In the data rows, the value 128 means zero.
Some points:
[145 122 127  82 154  91  81 126 131 127 152 116 162 129 144 247 181  77 181 110  89 148  75 152 165 157 138 110 139 147 156 149 168  74 115 126 153 154 142 157  97  89 104 163 163 157 103 195]
[124  94 187 231 101 172 150 110 158 169  82 125 124  69 126 201  75 144 158 137  90 138 119 141 102  32 130  76 155  75  68 145 152 106  94  71  96 106  74  76 128 131 116 100  95 124  69  71]
[ 67 141 124  46  87 125 129 106 111 119 100 176  64 168 167 147  95 125 186  91 130  77  60  92 132 142 126  76 114  85 102  75 137 113  90 119 109  76 144  84  52 173 107  87 114 101 212 163]
[140  92 113 126 129  68 107 146 130 177 166 138 101  91 173 138 156 173  82 136 155 113  19 117 127  96  76 255 116 136  88  77 137 136 103 113 137 122 163 158  98 148 164 122 138 165 108 140]
[154 135 193  85  61  98 167  41 146  42 156  43  59  93 118 126 119 108 138 121 129 201  69 189 111 145 127 143 109 158 105 145 160 220 159 117 140 151  86 153 105 129 127 132  74 134 130 128]
[190  92 172  81  30 169  86 147 150 138 133 165 166 113 153  97 167 106  84  99 125 159 140  64 142 131 123 109 125 114 111  94 111 158 151 113 124  77 114 137  84  52  77 143 135 154  90 133]
[119 157 117 136 171 140 109  98 175 163 157  94 129 181 119  59 157 127 132 142 154 126 191 118 163 103 155 138 144 141  50  53 140 164 124 128 126 121 163 150 129 189  88 198 122 161 137 124]
[135 106 153  53 130 164 139 162 164 128  93 100  61 143 188  74 158 129 143 111 191 214 100  80 138 135 191 125 157 150 174 183 108 133 126  67 144  99 107 110 195  83 172 144  62 115  62 136]
[102 173 107 146 142  32 102 156  84  86  81 106 166  92 148  89 135 108 127 108 172  70 127 105 123 125 167 108 153 124   3 148 132 126 116 165 113 147  81 150 174 143  94  88 138 120  92 126]
[172  79 113 160 114 187  74 228 159 137 103 122  53 137 103 182  97  74 116 169 132 130 160 119  93 223  84 131  83 129 133  95 111 155  84 163 111 109 175 184 151 164 113 123 106 128 137 118]
[158 104 131 143 113  82 193 122 134 129 100  96 118 134 121 160 112 147 149 137 121 155 184  58 136 112 139 171 108 158  92 135  87 113 162 110 120 166 184 155  33  97 156 168 111 130 130 141]
[158 197  75 176 121 135  55 111 134 130 170 102 138 163 103 182 121  86  93 128 198 137 105 125 122  83 199 114  79 120 162 104  89 105  98 130 139 103 134 143 118  90  82 156  77  57 142  88]
[139 165 141 130  71 116 142 131 145 145 135 120 123 124  77 145 149 121 112 192 135 180  99  89 225 163  17 119 154 148 126 119  68 131 153 164 127 143  59  96 151 143 146 132  78 126 118 135]
[ 89 135  91 131  93  70  37 123 132  59  81 183 136 137  64 172  92 151  92 124  94 116 108  96  71 119 144 189 151  84 188 161 134 130 131 101  49 181 162 132 227 134  95 101 143  97 149 125]
[123 121  81 126  33  82 138  93  75 153 105 109  59 138 104 142 135 145 160 144 141 117 180 142 130 126 168 128 126 137 137 149 147  81 124  77 165 130 175 111 225 167 151 136 161 187 135  93]
[175 109 112 172 142 204 167  31  95 165 165 208 105 102 167 113 139 159 153 106 177 117 105 112 174 129 119 119 141 142 118 162 143 117 168 185 110 166 196 144 214 124 106 111 124 125 160 134]
[ 89 127 108 151 188 119 202 134 106  97  90  94  91 130 156 118 105 126  11 117 197 123  76 147 125 162 109  61 127 158 129 133 148  87 174  90 122 116 164  98  90 106 101 112 179 125 107  74]
[ 92 136  88 110 112 176 133 190 106 147 101 122  76 147 113 108 123 145 138  35  76 118 174 125 164  75 162 161 122 120 152 125 122 166 172 200 153 151 153 134  59 153 102  96 163 166 132  74]
[ 90 103 139 165 116 151 170 173 106 232 123  82 207 159 112 132 113 136 106 104 133 132  71  56 106 111 120 106 174 130 172 107 145 157 160 134 172 102 140 165 168 139 155 135  95 144 193 135]
[187 131  52  98 140 174 108 116 161 129 136 105 161 185  48 115 141  96 156 190 152 130  65 154  88  82 123 121  95  91 107 165  90 160 166  91 140  48 153 136 105 138 162 126 173 115 151 106]
[156 175 152  67 164 125 114 172 123 158 114 100 156 146  79 146  87 171 148 103 184 148 167 121 136  76 120   3 175  73 146 136 159 184  46  71  53 254 146 134  88 174 105  77 148  91  97 181]
[141 126  94 157 171 114 110  98 100 137  93  67 174 202 180 128 146 175 138 104 109  56  96 130 158 205 116 139 145 132 154 171 177 227 117 130 152 127  42 112 116 113 103 130 106 143 126  98]
[101 119 163 173 125 107  96 126  65  62 177  88 100 144 147 123 109 147 100 141 102 139 127  90 128 118 121 142 132  98 160 138 150 136  88 123 107 132 161  52 101  40 111  78  90 150  31 109]
[121 106 108 113 136 188 140 160 133 104 127 129 168  62 109  92 103 137 143 199 125 134  77 138 147 146 255 159 112 133 121  76 145  64 174 155 156 252  90  78 108 131 157 115 136 127 138 183]
[141 138  77 114  87 116 162 205 123 155 131  57 128  97 129 121 161 123 127  99  71 109 108 245  55 143 156 110 149 140  95 120 104 187 131 187  88 122 180 103 134 110 176 171 120 122 159 172]
[144 149  88 111 136 124 124 130 144 123  83 125 161 121 207 126 135 137 105 230  80 149 131 255 169  73  70 132 113 108 173 122 105 122 136 124 126 142 138 170 126 118  96 127  89 151 148 114]
[126 161 174 153 215 120  86 164 167 159 159 116 119 113 141 145 136 125  97 110 118 178 180 121 154 167 120 146 136 134  91 169 130 130 187  80 120 135 124  78 159  62 157 114 109 198 205 134]
[132 151  69 133 245 138 164 127 121  67 119 115 126 109 117  28 138  60 135 185  82 135 173  55 110  84 101 112  59  99 143 127 102  88  81 128 107  81  94 159 115 145 125 134  81 114 151 152]
[118 123 160 230 106 144 157 116 125 103  76 166  96 148  72  73  91 140 102 103  92 179 129 175 145 144 128 169 210  48  83 127 165 127  82  81 107 104 154 125  89 128  87 107 149  43 110 213]
[102  42 150 114 119  56 132 110 101 158  77 106 170 135 108 121  88 153 164 118 255 141 209 181 131 159  85 147  60  87 112 125 132 101 129 175 115  94  67  85 138 126 105 108 161 102 145 155]
[167  52 122 150 141 121 108 140 148  61 121 142 132  55 110 138 163 128 167  73 135 162 155 137 132 104 138 155 146 158 125 144  95  94  94 116 146 124  77 156  93 165 164 137 105 109 207  67]
[ 96  62 132  66 151 119 101 106 112 126 165 135  99  46 158 144 141 149  24 181 117 122 185 100  14 120 150 109 123 119 138 107 129 204 160 142 176 154 101 123 128 164 145 134 134 103 145 128]
[100 165 117 167 129 116 120 149 113 178 137 255 167 204 167 129 142 129 152 128 150 221 110 114  17 143 116 142 100 156  96 143 145 130 151 168 119 170 105 111 101 182 152 149 121 149 124 100]
[155 223 142 145 123  79 197 255 161 147 168 241 111 130 128 100 121 135 150  98 140 103 147 210 125 118 120 135 112 143 182 158 111 159 130 114 188 133 107 129 145  95 122 140  93 113 108 137]
[202 140 129 128 160 138 133 130 138 116 163 125 178 148 210 176 122 103 165 133  83 113 185 126 137 203 180 153 147 114 139  47 101 124 143  47 111 100 107 156 156 135 114 139 142 124  72 118]
[ 89 122 120  92  92 141 131 131  79  93 169 183 198 144 144 106  99 143 141 230  90  80 146 106 147 150 144 119 153 178  51 153 159 172  77  92 135 110 108 123 139  68  94 113 173 151 125 126]
[121 107 146  81 151 138 172 132 128 149 164 149  93 148 111 194 163 162  63 180 135  88 142 152 134 168 173 110 167 108 106 239 114  18 124 171 119 106  92 178  98 156 132 157 127 155 132 105]
[ 88 118 140 121 204 123 157 109  87 137  87 181 104 114  61 184 127 159 137 112  99 158 119 171 169 126 158  75 125 144 140   0 130 170 138 151 107  78 106 103 149  83 184 100 116 138 109  74]
[112  55 158 144 132 151 140 105 144 128 159 130 117 255 123 128 124  39 130 118 164  77 124 176 133  70 175 170 119 128 133 114  76 108 124 118  89 148  88 181 136  95 153 116 100 119 105 204]
[125  93 124 169 125 139  66 130 104  82 139 133  83 131 128 147 137 154 129 133 117  96 129 133 140  82  81  87 117 174 170 129 135 129 181 153 170 131  77 104 134 175 124 154 164 130 151 246]
[ 62 158 139 128 124 255 113 127  88 104 121 103 202  78 122 196 145 121 125  78 153  91 155 155 145 145  68 209 130 141 100 131 132 141 104 102 152 151 181 106 175 160 115 121 165 105 114 106]
[152 122  78  49 128 124 106  71 160 122 127 167 167 130 107  79  92 111   4  14  74 131 127 135 173 132  84 106 119 130 117 141  96  83 101 125 140 149 119 144 130 165 148 164 102 149 121 115]
[119  66 169 128 134  99 116 155 159  57 159 151 131 121 147  91 133 100 211 136 107 112  75 125 220 156 106  64 101  93 129 143  96 160 127 135 131 180 195 157 177 145 135 186 159 119 118  51]
[111 255 151 164 110 205 101 103 133  90 113 109  85  99 126 116 131 172 179 106 145 111 121  84  88 182 106 136 119 125 161  96 114 104 153 143 136 105  78 164  97 120 171 152 138 178 129 198]
[111 164 140 137 114 122  70 127 110 159 137 112 181  88 150  98  96 168 133 125  84 143 109 142 179 134 207 146  82 157 185 188 143 105 153 163 102   6 156 117 109 204 153 103 149 111 124 141]
[136 123 188 128 129 104  96  78 173 118 118 150 163  94 143  90 145 130 156 190 212 121 178 139  83 155 153 111 193 156 205 132 118 136 119 155 181 105 222 108  98  91 147 119  96 181 105 137]
[113 152 132 124  51 116 100 140 127 142 164 105 120 146 152  92 124 120 114 158 150  93 190 127 170  85  91 156 166 134 185  86 182  86 129 165 114 126  65 127  99 111 170 120 212  87 155  27]
[121 133  79 157 116 122 132  62 137 239 114 148 107  45 101 105 137  33 133 110 115 103 151 121 138 141 103 122  53 117 150 205  82 156 113  81  94 151 121 153  84 104 146 131 120  86 125 136]
[105  97  59 144 110  94 219 129 141 101 219 112 180  95 135 150 148 147 173 104 131 104 147 113 104 167  92 112 170 147 168 120 173 109 138 128 146 113 123 134 109 142  86 127 112 159  96 141]
[111 127 129  22 220 114 105 121 127 149  93 104  94 113  90 147  62 136 196 123 112 136 122 106  81  79  63 174 168 122  78 154 138 115 134 159 130  96 140  88 170  92 112  98 130  67  95 123]
[128 121 153 141 122 147  90  82 138 169 157  78 116 200 132  59 154 174 125 106  43 151 124 136  99 166  98  66 107 162  70 116 128  35 146 146 172 176 172 127 146  93 162 104 117 103 128 102]
[166 180 164 140 116 105 204 147 141  71  96 181 129 144 129 166 161 106  90 135 124 112 174  78 143  90 126 134  88 130 107 123 175 127 157 144 146 124 194 128 144 142 181 147  93 112 148 138]
[142 113 199 117 133 137 148 147  72 159 113 143 134 123  98  60 137 117 139 131 112  65  70 131  76 124 126 151 152 145 187 122 155 107 100  88  80 131 103  93 121 137  42 135 174 155 143  97]
[149 146 145 156 146 100 213  79 190 121 126  98 123 141 147 161 140 126  99 116  92 152  99  94  99 105 155 135  93 133 139 120  86 143  74 185 149 135 110 135 196 145 119 131 233 137 166 145]
There is one direction along which these points spread out most. Take the direction at right angles to it along which they spread out most. Go by this last direction. For each point below, how far along it does it lie, from 0 to 99? The average is 50, and the first point in the table lies past the average. One standard deviation of the points above along it is 16.
[145 122 127  82 154  91  81 126 131 127 152 116 162 129 144 247 181  77 181 110  89 148  75 152 165 157 138 110 139 147 156 149 168  74 115 126 153 154 142 157  97  89 104 163 163 157 103 195] ~ 63
[ 89 122 120  92  92 141 131 131  79  93 169 183 198 144 144 106  99 143 141 230  90  80 146 106 147 150 144 119 153 178  51 153 159 172  77  92 135 110 108 123 139  68  94 113 173 151 125 126] ~ 81
[121 133  79 157 116 122 132  62 137 239 114 148 107  45 101 105 137  33 133 110 115 103 151 121 138 141 103 122  53 117 150 205  82 156 113  81  94 151 121 153  84 104 146 131 120  86 125 136] ~ 14
[172  79 113 160 114 187  74 228 159 137 103 122  53 137 103 182  97  74 116 169 132 130 160 119  93 223  84 131  83 129 133  95 111 155  84 163 111 109 175 184 151 164 113 123 106 128 137 118] ~ 27
[ 89 135  91 131  93  70  37 123 132  59  81 183 136 137  64 172  92 151  92 124  94 116 108  96  71 119 144 189 151  84 188 161 134 130 131 101  49 181 162 132 227 134  95 101 143  97 149 125] ~ 43
[102  42 150 114 119  56 132 110 101 158  77 106 170 135 108 121  88 153 164 118 255 141 209 181 131 159  85 147  60  87 112 125 132 101 129 175 115  94  67  85 138 126 105 108 161 102 145 155] ~ 52
[155 223 142 145 123  79 197 255 161 147 168 241 111 130 128 100 121 135 150  98 140 103 147 210 125 118 120 135 112 143 182 158 111 159 130 114 188 133 107 129 145  95 122 140  93 113 108 137] ~ 48
[119  66 169 128 134  99 116 155 159  57 159 151 131 121 147  91 133 100 211 136 107 112  75 125 220 156 106  64 101  93 129 143  96 160 127 135 131 180 195 157 177 145 135 186 159 119 118  51] ~ 53
[202 140 129 128 160 138 133 130 138 116 163 125 178 148 210 176 122 103 165 133  83 113 185 126 137 203 180 153 147 114 139  47 101 124 143  47 111 100 107 156 156 135 114 139 142 124  72 118] ~ 59
[135 106 153  53 130 164 139 162 164 128  93 100  61 143 188  74 158 129 143 111 191 214 100  80 138 135 191 125 157 150 174 183 108 133 126  67 144  99 107 110 195  83 172 144  62 115  62 136] ~ 50
[166 180 164 140 116 105 204 147 141  71  96 181 129 144 129 166 161 106  90 135 124 112 174  78 143  90 126 134  88 130 107 123 175 127 157 144 146 124 194 128 144 142 181 147  93 112 148 138] ~ 41
[175 109 112 172 142 204 167  31  95 165 165 208 105 102 167 113 139 159 153 106 177 117 105 112 174 129 119 119 141 142 118 162 143 117 168 185 110 166 196 144 214 124 106 111 124 125 160 134] ~ 60
[101 119 163 173 125 107  96 126  65  62 177  88 100 144 147 123 109 147 100 141 102 139 127  90 128 118 121 142 132  98 160 138 150 136  88 123 107 132 161  52 101  40 111  78  90 150  31 109] ~ 70
